In the data rows, 500 means zero.
A hidden rule labels the rows of this table. It goes by one to three of the table's principal directions, not those with the most spread.
vec![488, 653, 436, 505, 592, 466, 561, 277, 699, 490, 717, 456, 545, 430, 715, 306, 698, 511, 183,
     749, 404, 323, 557, 539, 578, 729, 587, 539, 399, 416, 317, 439, 526, 479, 469, 391, 439, 309,
     728, 233, 400, 422] LU
vec![480, 606, 677, 530, 409, 260, 596, 278, 538, 582, 405, 344, 612, 491, 664, 456, 606, 408, 500,
     314, 711, 399, 612, 378, 447, 528, 553, 518, 445, 683, 551, 622, 497, 721, 509, 472, 507, 422,
     508, 574, 490, 649] BP
vec![451, 384, 360, 704, 660, 596, 463, 435, 403, 306, 659, 465, 613, 458, 444, 426, 643, 539, 249,
     554, 366, 567, 462, 521, 456, 681, 656, 540, 386, 189, 411, 364, 659, 564, 388, 480, 669, 440,
     575, 343, 524, 445] Sw
vec![741, 606, 471, 331, 407, 565, 406, 648, 475, 756, 417, 545, 55, 727, 398, 588, 257, 334, 642,
     495, 568, 322, 594, 530, 448, 382, 583, 443, 722, 538, 425, 780, 231, 551, 672, 597, 369, 656,
     549, 796, 490, 460] Sw
vec![594, 541, 516, 346, 471, 438, 406, 485, 622, 755, 599, 619, 56, 566, 442, 585, 425, 348, 523,
     605, 520, 262, 533, 575, 503, 471, 556, 423, 596, 455, 395, 682, 354, 506, 580, 640, 427, 585,
     631, 706, 449, 546] Yd
vec![550, 713, 640, 458, 316, 442, 573, 564, 452, 440, 226, 429, 677, 549, 632, 491, 384, 505, 675,
     268, 685, 521, 630, 346, 515, 402, 567, 448, 608, 790, 612, 572, 460, 591, 465, 351, 432, 504,
     392, 477, 460, 464] Yd
vec![476, 405, 411, 491, 525, 601, 523, 499, 568, 474, 571, 622, 354, 453, 436, 538, 550, 549, 481,
     646, 402, 535, 487, 551, 555, 541, 558, 358, 482, 336, 454, 449, 569, 429, 509, 500, 553, 660,
     511, 522, 474, 448] Sw
vec![497, 275, 529, 533, 549, 486, 530, 403, 549, 595, 656, 530, 367, 529, 419, 509, 653, 499, 530,
     565, 402, 498, 366, 503, 519, 491, 379, 542, 426, 352, 463, 549, 449, 551, 593, 648, 505, 506,
     551, 670, 594, 626] BP
vec![465, 359, 408, 530, 554, 660, 519, 593, 440, 270, 540, 650, 586, 424, 410, 541, 586, 600, 513,
     535, 322, 707, 407, 528, 569, 518, 554, 394, 488, 279, 499, 303, 634, 431, 404, 458, 624, 611,
     439, 411, 509, 410] Sw
vec![388, 569, 657, 414, 381, 383, 582, 539, 420, 485, 484, 613, 617, 623, 473, 573, 536, 374, 653,
     372, 605, 685, 522, 553, 520, 476, 469, 282, 431, 577, 649, 393, 542, 733, 465, 407, 636, 506,
     335, 558, 386, 471] BP
vec![396, 569, 523, 315, 346, 226, 507, 544, 700, 661, 548, 533, 257, 364, 530, 642, 577, 580, 584,
     583, 440, 525, 624, 572, 544, 423, 219, 493, 468, 745, 642, 488, 514, 360, 704, 422, 292, 529,
     431, 678, 558, 571] LU
vec![342, 393, 434, 558, 579, 485, 580, 493, 480, 280, 573, 480, 794, 286, 498, 519, 675, 615, 421,
     530, 346, 774, 469, 581, 517, 579, 380, 522, 353, 441, 589, 226, 752, 388, 436, 362, 624, 469,
     413, 301, 519, 452] Sw
vec![362, 580, 680, 720, 381, 96, 442, 279, 442, 432, 411, 429, 565, 459, 609, 507, 622, 401, 582,
     286, 724, 464, 660, 322, 411, 577, 703, 348, 398, 612, 642, 565, 682, 767, 449, 426, 641, 434,
     461, 515, 501, 654] Sw
vec![493, 653, 643, 596, 525, 431, 449, 682, 294, 424, 590, 551, 545, 477, 243, 790, 274, 473, 691,
     299, 563, 405, 551, 517, 523, 505, 647, 435, 608, 507, 618, 479, 505, 770, 327, 350, 562, 335,
     598, 417, 487, 478] BP
vec![493, 324, 352, 756, 694, 692, 513, 439, 387, 286, 578, 377, 712, 447, 476, 401, 612, 680, 380,
     495, 373, 552, 359, 406, 529, 588, 565, 665, 435, 279, 422, 444, 514, 519, 411, 527, 555, 429,
     581, 371, 627, 511] Sw
vec![382, 128, 505, 732, 554, 859, 639, 537, 272, 0, 454, 702, 997, 646, 472, 317, 770, 681, 602,
     429, 342, 991, 181, 318, 634, 488, 582, 313, 342, 107, 525, 156, 659, 641, 262, 480, 831, 618,
     282, 313, 543, 403] BP
vec![546, 758, 601, 219, 319, 399, 642, 521, 714, 688, 413, 404, 573, 421, 663, 453, 451, 472, 405,
     491, 544, 461, 651, 579, 475, 475, 339, 596, 551, 801, 522, 550, 500, 341, 560, 408, 312, 407,
     439, 485, 376, 434] BP
vec![420, 117, 547, 393, 494, 501, 644, 541, 625, 478, 600, 708, 429, 354, 378, 675, 719, 610, 755,
     619, 236, 794, 329, 575, 678, 368, 98, 416, 425, 510, 624, 319, 608, 303, 693, 520, 460, 692,
     400, 626, 625, 577] BP
vec![542, 399, 485, 443, 503, 660, 516, 644, 438, 507, 494, 643, 486, 598, 374, 536, 466, 542, 597,
     552, 419, 597, 380, 543, 527, 422, 398, 462, 530, 419, 517, 407, 432, 474, 555, 557, 485, 562,
     418, 582, 548, 481] Sw
vec![467, 514, 561, 535, 510, 377, 575, 381, 591, 535, 481, 327, 632, 358, 615, 479, 564, 566, 453,
     458, 537, 437, 542, 443, 513, 510, 367, 671, 451, 698, 541, 533, 527, 451, 541, 456, 391, 387,
     552, 440, 560, 596] Yd
vec![578, 728, 529, 560, 279, 383, 494, 376, 501, 461, 169, 396, 593, 677, 834, 230, 500, 410, 559,
     329, 697, 514, 659, 272, 493, 524, 723, 359, 570, 781, 510, 708, 488, 535, 567, 456, 418, 527,
     355, 502, 372, 416] BP
vec![480, 831, 740, 421, 230, 214, 485, 415, 575, 690, 400, 576, 313, 728, 644, 470, 430, 320, 651,
     406, 801, 295, 691, 389, 509, 494, 678, 224, 533, 740, 567, 695, 388, 796, 529, 444, 440, 457,
     468, 648, 337, 525] Yd
vec![540, 611, 590, 565, 467, 388, 594, 474, 437, 460, 345, 325, 742, 407, 568, 553, 438, 481, 579,
     306, 601, 513, 632, 437, 493, 511, 482, 560, 545, 794, 614, 529, 577, 540, 540, 337, 438, 412,
     487, 392, 510, 504] LU
vec![549, 615, 581, 387, 403, 480, 561, 555, 588, 523, 372, 485, 624, 446, 623, 463, 446, 581, 608,
     447, 509, 487, 487, 440, 578, 402, 372, 572, 594, 750, 545, 527, 432, 347, 523, 471, 312, 426,
     447, 452, 490, 496] BP
vec![493, 639, 733, 204, 340, 333, 547, 630, 571, 822, 469, 655, 329, 486, 337, 751, 320, 409, 794,
     501, 651, 408, 517, 645, 414, 321, 320, 380, 573, 624, 644, 537, 374, 539, 556, 547, 483, 529,
     400, 762, 470, 630] Sw
vec![475, 474, 439, 616, 506, 588, 547, 496, 430, 210, 361, 419, 772, 501, 669, 375, 585, 602, 471,
     407, 478, 679, 526, 354, 598, 506, 531, 522, 474, 608, 526, 395, 582, 479, 454, 346, 494, 528,
     449, 288, 522, 401] Sw
vec![369, 416, 549, 674, 445, 411, 431, 567, 370, 432, 524, 597, 519, 529, 313, 589, 461, 468, 556,
     437, 506, 653, 516, 533, 430, 563, 558, 322, 421, 435, 649, 408, 744, 575, 474, 485, 656, 496,
     349, 514, 470, 475] Sw
vec![436, 306, 382, 627, 621, 644, 560, 515, 460, 356, 592, 483, 586, 440, 436, 511, 643, 757, 522,
     581, 348, 602, 365, 444, 591, 491, 380, 592, 414, 357, 516, 372, 457, 500, 526, 476, 473, 520,
     518, 502, 686, 554] LU
vec![428, 581, 558, 476, 364, 496, 402, 524, 432, 446, 306, 545, 380, 792, 642, 413, 424, 447, 636,
     382, 778, 482, 541, 310, 539, 344, 632, 348, 507, 604, 531, 610, 301, 725, 420, 521, 549, 673,
     410, 624, 464, 512] LU
vec![555, 292, 327, 521, 672, 892, 645, 635, 478, 333, 541, 431, 796, 391, 430, 447, 526, 746, 362,
     591, 231, 694, 323, 558, 595, 497, 283, 749, 494, 410, 443, 307, 532, 244, 497, 470, 418, 484,
     495, 314, 598, 383] BP
vec![354, 849, 536, 615, 475, 33, 426, 229, 576, 620, 520, 150, 586, 377, 766, 423, 539, 401, 223,
     365, 749, 257, 792, 473, 398, 698, 571, 661, 381, 868, 562, 633, 584, 631, 500, 373, 402, 186,
     603, 391, 421, 592] Sw
vec![335, 819, 657, 540, 417, 224, 590, 411, 427, 443, 386, 245, 909, 383, 638, 513, 483, 461, 381,
     241, 786, 500, 733, 478, 352, 587, 574, 563, 387, 744, 668, 430, 645, 741, 322, 258, 622, 284,
     425, 337, 417, 535] Sw
vec![542, 639, 657, 289, 462, 597, 536, 736, 390, 634, 488, 598, 638, 587, 283, 619, 245, 356, 492,
     488, 602, 510, 495, 715, 312, 433, 432, 499, 543, 429, 550, 357, 492, 575, 384, 482, 640, 409,
     406, 469, 404, 438] Yd
vec![551, 509, 559, 430, 418, 451, 592, 428, 520, 593, 346, 444, 510, 507, 555, 506, 521, 412, 512,
     426, 615, 514, 601, 482, 424, 472, 495, 461, 502, 610, 536, 548, 524, 547, 594, 491, 520, 619,
     428, 616, 498, 552] Yd
vec![555, 265, 413, 794, 557, 587, 422, 363, 434, 327, 370, 380, 536, 557, 614, 308, 578, 568, 507,
     415, 483, 528, 414, 243, 535, 499, 620, 576, 503, 471, 430, 652, 523, 444, 522, 627, 492, 578,
     522, 475, 611, 546] Sw
vec![424, 390, 659, 616, 422, 426, 626, 434, 352, 335, 392, 494, 789, 554, 500, 490, 663, 489, 679,
     299, 578, 747, 462, 372, 444, 469, 526, 384, 391, 437, 638, 415, 603, 756, 442, 439, 721, 528,
     332, 545, 555, 579] BP
vec![539, 720, 509, 422, 485, 421, 498, 379, 655, 683, 481, 365, 478, 458, 667, 383, 437, 460, 314,
     570, 620, 244, 595, 515, 440, 560, 533, 623, 518, 632, 405, 630, 423, 426, 500, 524, 380, 375,
     601, 448, 421, 520] Sw
vec![383, 571, 592, 640, 538, 319, 470, 375, 446, 526, 588, 477, 430, 445, 412, 647, 490, 437, 479,
     434, 684, 320, 615, 486, 443, 599, 706, 386, 422, 434, 549, 519, 565, 800, 386, 439, 657, 469,
     609, 524, 486, 617] Sw
vec![412, 247, 487, 599, 510, 525, 557, 516, 423, 294, 616, 703, 478, 496, 357, 610, 724, 550, 651,
     496, 313, 774, 409, 489, 620, 532, 519, 265, 413, 278, 575, 329, 656, 616, 517, 450, 654, 649,
     424, 561, 549, 481] BP
vec![536, 376, 376, 483, 605, 566, 410, 531, 571, 480, 624, 486, 309, 391, 466, 537, 534, 600, 429,
     577, 339, 427, 424, 501, 552, 457, 448, 672, 544, 380, 396, 550, 427, 347, 489, 594, 415, 534,
     639, 527, 606, 540] LU
vec![482, 524, 472, 592, 571, 664, 578, 570, 331, 226, 403, 316, 849, 466, 520, 483, 441, 570, 434,
     354, 559, 634, 558, 433, 454, 490, 594, 617, 482, 456, 516, 405, 562, 608, 290, 303, 665, 499,
     508, 259, 523, 396] LU
vec![543, 540, 444, 532, 486, 509, 541, 515, 476, 405, 399, 354, 613, 450, 594, 477, 487, 549, 545,
     377, 482, 580, 557, 430, 553, 486, 497, 576, 558, 662, 528, 571, 503, 441, 519, 413, 424, 504,
     482, 444, 507, 436] Yd
vec![379, 515, 598, 566, 429, 255, 453, 424, 491, 493, 540, 561, 331, 466, 457, 655, 560, 444, 621,
     403, 609, 460, 601, 447, 512, 512, 623, 309, 451, 510, 602, 538, 571, 715, 466, 450, 600, 570,
     509, 622, 498, 600] Sw
vec![313, 310, 559, 522, 444, 602, 779, 576, 403, 243, 456, 516, 933, 416, 412, 558, 726, 723, 592,
     430, 422, 960, 437, 489, 491, 451, 308, 435, 295, 375, 706, 157, 696, 621, 436, 302, 717, 597,
     230, 486, 608, 501] Sw
vec![623, 739, 413, 307, 470, 510, 420, 524, 670, 779, 446, 472, 312, 542, 649, 380, 351, 541, 464,
     660, 537, 225, 490, 535, 516, 443, 398, 637, 637, 699, 395, 669, 203, 260, 637, 633, 176, 406,
     553, 583, 475, 514] Sw
vec![596, 771, 461, 541, 455, 339, 401, 420, 580, 428, 454, 330, 455, 413, 740, 398, 472, 473, 390,
     414, 517, 308, 693, 375, 530, 581, 719, 596, 624, 671, 404, 692, 497, 440, 441, 383, 352, 367,
     673, 319, 435, 416] BP
vec![489, 754, 427, 347, 473, 416, 449, 568, 529, 505, 452, 397, 595, 409, 614, 464, 406, 414, 304,
     512, 531, 524, 674, 644, 385, 550, 500, 584, 519, 628, 496, 437, 591, 347, 448, 371, 503, 420,
     467, 326, 376, 361] Sw
vec![579, 452, 320, 408, 666, 663, 426, 484, 648, 607, 563, 420, 449, 401, 581, 362, 445, 569, 300,
     734, 373, 364, 373, 596, 497, 487, 343, 778, 541, 470, 317, 544, 381, 117, 533, 669, 347, 447,
     622, 398, 525, 491] Sw
vec![653, 820, 598, 512, 427, 335, 536, 289, 505, 779, 356, 198, 473, 598, 650, 411, 369, 287, 366,
     308, 835, 146, 738, 424, 318, 597, 747, 595, 575, 696, 427, 853, 356, 761, 532, 520, 445, 372,
     616, 621, 408, 581] BP
vec![543, 312, 524, 591, 374, 418, 523, 358, 520, 357, 345, 531, 387, 541, 635, 437, 715, 448, 647,
     357, 481, 653, 545, 282, 573, 463, 638, 326, 513, 513, 507, 627, 599, 549, 589, 522, 547, 753,
     429, 639, 537, 533] BP
vec![690, 488, 342, 460, 588, 669, 493, 367, 648, 674, 539, 361, 284, 506, 576, 344, 487, 449, 199,
     660, 456, 254, 538, 524, 430, 588, 619, 669, 562, 360, 233, 712, 403, 363, 564, 645, 414, 553,
     694, 538, 481, 475] Yd
vec![633, 526, 361, 398, 580, 626, 543, 484, 661, 712, 571, 388, 343, 472, 552, 435, 472, 627, 431,
     703, 397, 303, 452, 541, 551, 477, 323, 728, 567, 551, 369, 639, 246, 307, 683, 583, 217, 454,
     644, 581, 588, 529] Sw
vec![504, 524, 435, 480, 419, 357, 421, 394, 652, 621, 457, 463, 229, 494, 632, 435, 515, 429, 467,
     582, 524, 430, 626, 482, 502, 523, 516, 444, 511, 648, 470, 671, 533, 348, 654, 542, 396, 603,
     510, 583, 451, 493] Sw
vec![483, 371, 467, 527, 413, 526, 519, 565, 441, 368, 432, 565, 530, 537, 472, 475, 597, 536, 600,
     466, 399, 770, 480, 463, 479, 463, 484, 396, 471, 414, 567, 439, 614, 468, 546, 480, 586, 627,
     327, 566, 535, 446] Sw
vec![439, 498, 493, 605, 421, 432, 607, 366, 538, 396, 357, 340, 645, 409, 647, 424, 610, 555, 427,
     405, 574, 596, 647, 382, 472, 561, 578, 475, 422, 605, 555, 525, 675, 514, 507, 381, 547, 584,
     424, 462, 494, 491] Sw
vec![393, 602, 435, 828, 590, 127, 214, 297, 412, 401, 626, 411, 411, 437, 596, 470, 584, 414, 411,
     366, 542, 331, 572, 399, 514, 705, 763, 492, 460, 554, 505, 613, 606, 621, 443, 529, 499, 264,
     644, 405, 485, 581] Yd
vec![436, 543, 540, 499, 547, 420, 490, 586, 424, 489, 617, 522, 569, 413, 350, 666, 446, 461, 503,
     455, 465, 539, 521, 635, 479, 546, 451, 503, 482, 503, 587, 383, 601, 554, 448, 414, 559, 385,
     510, 430, 476, 480] BP
vec![530, 413, 476, 475, 475, 540, 439, 642, 404, 511, 498, 693, 338, 583, 328, 640, 432, 438, 705,
     454, 426, 613, 431, 562, 564, 450, 507, 316, 585, 470, 564, 492, 496, 499, 572, 570, 512, 623,
     402, 655, 476, 461] BP
vec![474, 632, 614, 315, 427, 450, 608, 560, 505, 694, 505, 478, 570, 526, 423, 571, 453, 473, 482,
     508, 614, 482, 543, 625, 349, 452, 362, 544, 448, 504, 571, 435, 425, 627, 510, 474, 539, 431,
     417, 627, 502, 568] Sw
vec![355, 415, 521, 769, 475, 494, 556, 389, 351, 31, 352, 500, 797, 483, 655, 432, 729, 640, 609,
     290, 569, 719, 522, 198, 625, 521, 758, 310, 400, 441, 586, 364, 652, 749, 302, 303, 703, 630,
     430, 338, 554, 498] LU
vec![589, 359, 406, 522, 528, 604, 496, 390, 646, 537, 488, 508, 252, 504, 588, 421, 552, 535, 495,
     642, 436, 396, 485, 409, 603, 485, 534, 485, 545, 479, 368, 653, 435, 357, 614, 586, 392, 681,
     614, 553, 537, 506] Sw
vec![464, 529, 585, 509, 386, 204, 422, 418, 583, 569, 483, 513, 282, 437, 563, 588, 552, 454, 650,
     381, 543, 426, 580, 410, 568, 468, 508, 427, 539, 702, 580, 658, 514, 516, 582, 528, 389, 515,
     511, 650, 508, 608] Yd
vec![262, 30, 506, 577, 584, 669, 601, 590, 448, 180, 622, 847, 746, 412, 330, 570, 775, 730, 726,
     629, 211, 977, 140, 533, 698, 423, 223, 304, 308, 243, 646, 57, 712, 374, 449, 526, 691, 642,
     280, 425, 602, 522] Sw
Here are more rows. What is the label of each one?
vec![631, 698, 521, 443, 489, 440, 444, 451, 486, 726, 419, 392, 348, 587, 520, 508, 313, 298, 419,
     470, 702, 242, 663, 543, 363, 532, 638, 525, 590, 603, 434, 688, 393, 596, 556, 527, 471, 485,
     596, 569, 432, 516] -> Yd
vec![604, 559, 520, 442, 579, 513, 480, 416, 520, 718, 609, 482, 272, 590, 448, 544, 457, 395, 436,
     527, 592, 198, 492, 526, 475, 517, 589, 560, 548, 406, 370, 655, 262, 695, 514, 620, 462, 468,
     697, 661, 514, 612] -> Yd
vec![444, 598, 422, 460, 522, 462, 556, 496, 469, 509, 416, 280, 711, 333, 523, 509, 445, 499, 375,
     454, 571, 603, 618, 615, 311, 539, 474, 616, 446, 535, 553, 470, 619, 411, 447, 417, 624, 494,
     407, 441, 468, 470] -> LU
vec![525, 430, 609, 397, 530, 538, 698, 544, 503, 551, 578, 499, 553, 351, 307, 742, 503, 499, 560,
     478, 467, 534, 536, 615, 474, 475, 401, 510, 491, 430, 560, 409, 561, 605, 493, 385, 590, 554,
     551, 540, 547, 545] -> BP
vec![774, 469, 440, 302, 522, 681, 447, 489, 678, 881, 457, 537, 39, 635, 501, 460, 307, 382, 491,
     684, 521, 160, 458, 543, 523, 398, 456, 581, 699, 559, 284, 807, 192, 301, 720, 771, 244, 653,
     662, 734, 493, 540] -> BP
vec![310, 582, 666, 641, 529, 206, 530, 314, 511, 611, 648, 462, 571, 405, 448, 610, 569, 477, 455,
     478, 667, 329, 562, 527, 456, 636, 506, 453, 331, 562, 619, 438, 600, 756, 465, 444, 564, 291,
     565, 493, 499, 682] -> Yd
vec![648, 597, 394, 368, 451, 374, 342, 459, 684, 875, 520, 434, 0, 542, 535, 505, 367, 392, 482,
     655, 529, 195, 621, 554, 436, 462, 476, 572, 629, 619, 387, 849, 293, 328, 756, 669, 256, 573,
     629, 774, 511, 558] -> Sw
vec![419, 645, 537, 515, 495, 247, 495, 292, 667, 810, 636, 331, 227, 436, 526, 562, 504, 471, 345,
     586, 681, 148, 681, 527, 421, 595, 510, 570, 406, 597, 488, 683, 423, 654, 589, 508, 410, 415,
     672, 661, 519, 674] -> LU
vec![426, 444, 593, 486, 504, 533, 719, 528, 380, 426, 415, 407, 908, 399, 420, 596, 552, 547, 540,
     321, 552, 737, 479, 551, 429, 480, 365, 546, 408, 537, 658, 319, 616, 618, 442, 396, 648, 486,
     332, 494, 533, 544] -> Yd
vec![337, 418, 742, 546, 328, 386, 694, 502, 350, 258, 315, 560, 999, 557, 561, 461, 703, 501, 697,
     248, 573, 946, 458, 404, 490, 446, 369, 334, 337, 618, 763, 227, 729, 694, 449, 347, 703, 479,
     154, 445, 494, 519] -> BP
vec![562, 571, 454, 392, 507, 256, 307, 470, 801, 968, 713, 511, 0, 321, 404, 634, 344, 465, 420,
     771, 406, 86, 565, 677, 469, 530, 325, 640, 600, 649, 429, 750, 442, 146, 752, 698, 158, 384,
     703, 676, 518, 618] -> Yd
vec![429, 580, 600, 500, 534, 404, 478, 465, 482, 669, 579, 534, 541, 504, 407, 556, 422, 437, 473,
     521, 619, 362, 458, 603, 420, 547, 470, 492, 446, 501, 543, 462, 483, 591, 462, 575, 541, 343,
     500, 528, 457, 599] -> Yd
vec![389, 426, 458, 566, 580, 554, 559, 478, 513, 320, 518, 458, 861, 372, 603, 372, 648, 696, 412,
     553, 386, 654, 362, 476, 554, 523, 328, 647, 384, 504, 529, 280, 582, 344, 432, 463, 482, 361,
     436, 285, 563, 507] -> Sw
vec![523, 578, 569, 368, 462, 473, 661, 487, 548, 762, 480, 372, 546, 408, 385, 607, 417, 440, 384,
     497, 606, 444, 619, 667, 303, 533, 406, 574, 463, 533, 550, 515, 553, 535, 564, 485, 542, 490,
     449, 634, 476, 559] -> Yd
vec![539, 583, 322, 520, 544, 672, 446, 449, 556, 409, 416, 406, 599, 546, 729, 210, 512, 587, 260,
     619, 489, 452, 484, 427, 491, 549, 603, 619, 502, 453, 336, 516, 436, 326, 433, 534, 444, 480,
     522, 330, 461, 395] -> LU
vec![466, 326, 352, 518, 603, 716, 490, 679, 438, 257, 672, 725, 505, 423, 308, 600, 563, 582, 443,
     620, 193, 738, 408, 638, 615, 574, 520, 376, 491, 231, 479, 223, 699, 375, 430, 419, 602, 592,
     482, 345, 475, 312] -> BP
vec![268, 519, 596, 630, 302, 290, 525, 394, 447, 324, 387, 529, 611, 642, 654, 388, 728, 544, 565,
     401, 666, 707, 602, 307, 480, 508, 584, 263, 290, 530, 665, 398, 617, 791, 475, 366, 655, 573,
     284, 566, 515, 548] -> LU
vec![467, 771, 592, 472, 440, 319, 382, 469, 525, 608, 544, 464, 491, 579, 584, 417, 401, 349, 314,
     489, 648, 310, 615, 543, 395, 588, 605, 529, 488, 583, 469, 544, 508, 583, 408, 489, 491, 270,
     553, 394, 363, 472] -> Sw
vec![506, 810, 529, 555, 442, 324, 544, 327, 544, 525, 412, 251, 670, 445, 728, 378, 491, 422, 280,
     363, 678, 344, 736, 441, 431, 664, 699, 560, 491, 715, 480, 616, 574, 600, 441, 359, 460, 330,
     559, 359, 371, 460] -> BP
vec![485, 567, 473, 480, 451, 562, 523, 617, 462, 344, 449, 476, 751, 480, 549, 414, 479, 532, 426,
     439, 411, 704, 509, 531, 505, 528, 473, 537, 510, 556, 532, 389, 639, 368, 421, 402, 508, 414,
     379, 312, 414, 328] -> BP
vec![607, 420, 380, 424, 611, 746, 608, 628, 521, 542, 523, 411, 633, 407, 423, 505, 427, 673, 509,
     593, 315, 565, 362, 593, 533, 441, 252, 739, 568, 502, 465, 473, 392, 248, 583, 534, 348, 450,
     504, 474, 589, 454] -> BP
vec![634, 615, 535, 500, 569, 545, 497, 572, 354, 512, 409, 420, 611, 478, 426, 600, 293, 419, 635,
     391, 590, 418, 527, 524, 421, 462, 587, 551, 637, 532, 502, 568, 415, 556, 443, 454, 549, 452,
     567, 430, 501, 488] -> BP
vec![651, 270, 374, 439, 573, 837, 532, 661, 511, 428, 453, 586, 397, 506, 413, 536, 424, 606, 629,
     585, 304, 596, 360, 493, 647, 364, 394, 540, 642, 446, 421, 516, 409, 255, 576, 564, 396, 720,
     523, 513, 574, 408] -> Yd
vec![463, 657, 541, 552, 482, 427, 606, 345, 541, 499, 446, 366, 760, 461, 678, 357, 587, 558, 418,
     473, 599, 443, 536, 427, 480, 590, 537, 547, 430, 588, 505, 495, 493, 569, 464, 433, 475, 346,
     489, 406, 468, 537] -> Yd
vec![393, 252, 298, 606, 743, 719, 395, 587, 432, 373, 743, 572, 469, 445, 307, 534, 527, 644, 373,
     679, 295, 573, 285, 615, 542, 531, 428, 602, 411, 172, 426, 330, 511, 389, 396, 603, 601, 503,
     571, 417, 587, 483] -> LU
vec![381, 516, 534, 765, 563, 267, 347, 350, 396, 436, 671, 435, 431, 501, 447, 514, 584, 446, 434,
     444, 576, 373, 542, 426, 391, 635, 735, 480, 386, 290, 497, 561, 570, 784, 368, 511, 682, 347,
     628, 488, 544, 612] -> Sw
vec![621, 421, 427, 441, 573, 725, 389, 550, 506, 585, 565, 653, 298, 700, 445, 395, 397, 378, 417,
     656, 439, 403, 364, 569, 518, 494, 567, 469, 575, 319, 315, 556, 378, 413, 499, 701, 497, 552,
     571, 511, 417, 415] -> BP
vec![437, 517, 535, 824, 630, 270, 419, 227, 413, 368, 684, 525, 430, 400, 483, 584, 706, 502, 514,
     404, 547, 256, 514, 339, 560, 701, 886, 360, 444, 281, 463, 540, 534, 883, 366, 483, 624, 385,
     743, 486, 565, 683] -> BP
vec![450, 801, 649, 202, 225, 201, 332, 589, 631, 763, 297, 484, 313, 611, 673, 441, 283, 298, 498,
     491, 774, 409, 705, 554, 305, 330, 368, 512, 539, 852, 586, 624, 446, 364, 547, 532, 416, 489,
     339, 596, 379, 511] -> LU
vec![474, 377, 533, 508, 583, 503, 552, 555, 474, 569, 677, 605, 423, 439, 272, 702, 518, 569, 679,
     593, 393, 501, 391, 594, 543, 474, 353, 468, 473, 382, 564, 422, 453, 561, 569, 506, 508, 479,
     549, 598, 606, 589] -> BP
vec![535, 436, 465, 726, 616, 554, 487, 251, 442, 345, 471, 311, 676, 581, 702, 257, 633, 416, 237,
     388, 578, 422, 504, 329, 502, 640, 731, 612, 432, 442, 344, 582, 536, 652, 391, 537, 585, 436,
     638, 329, 476, 503] -> BP
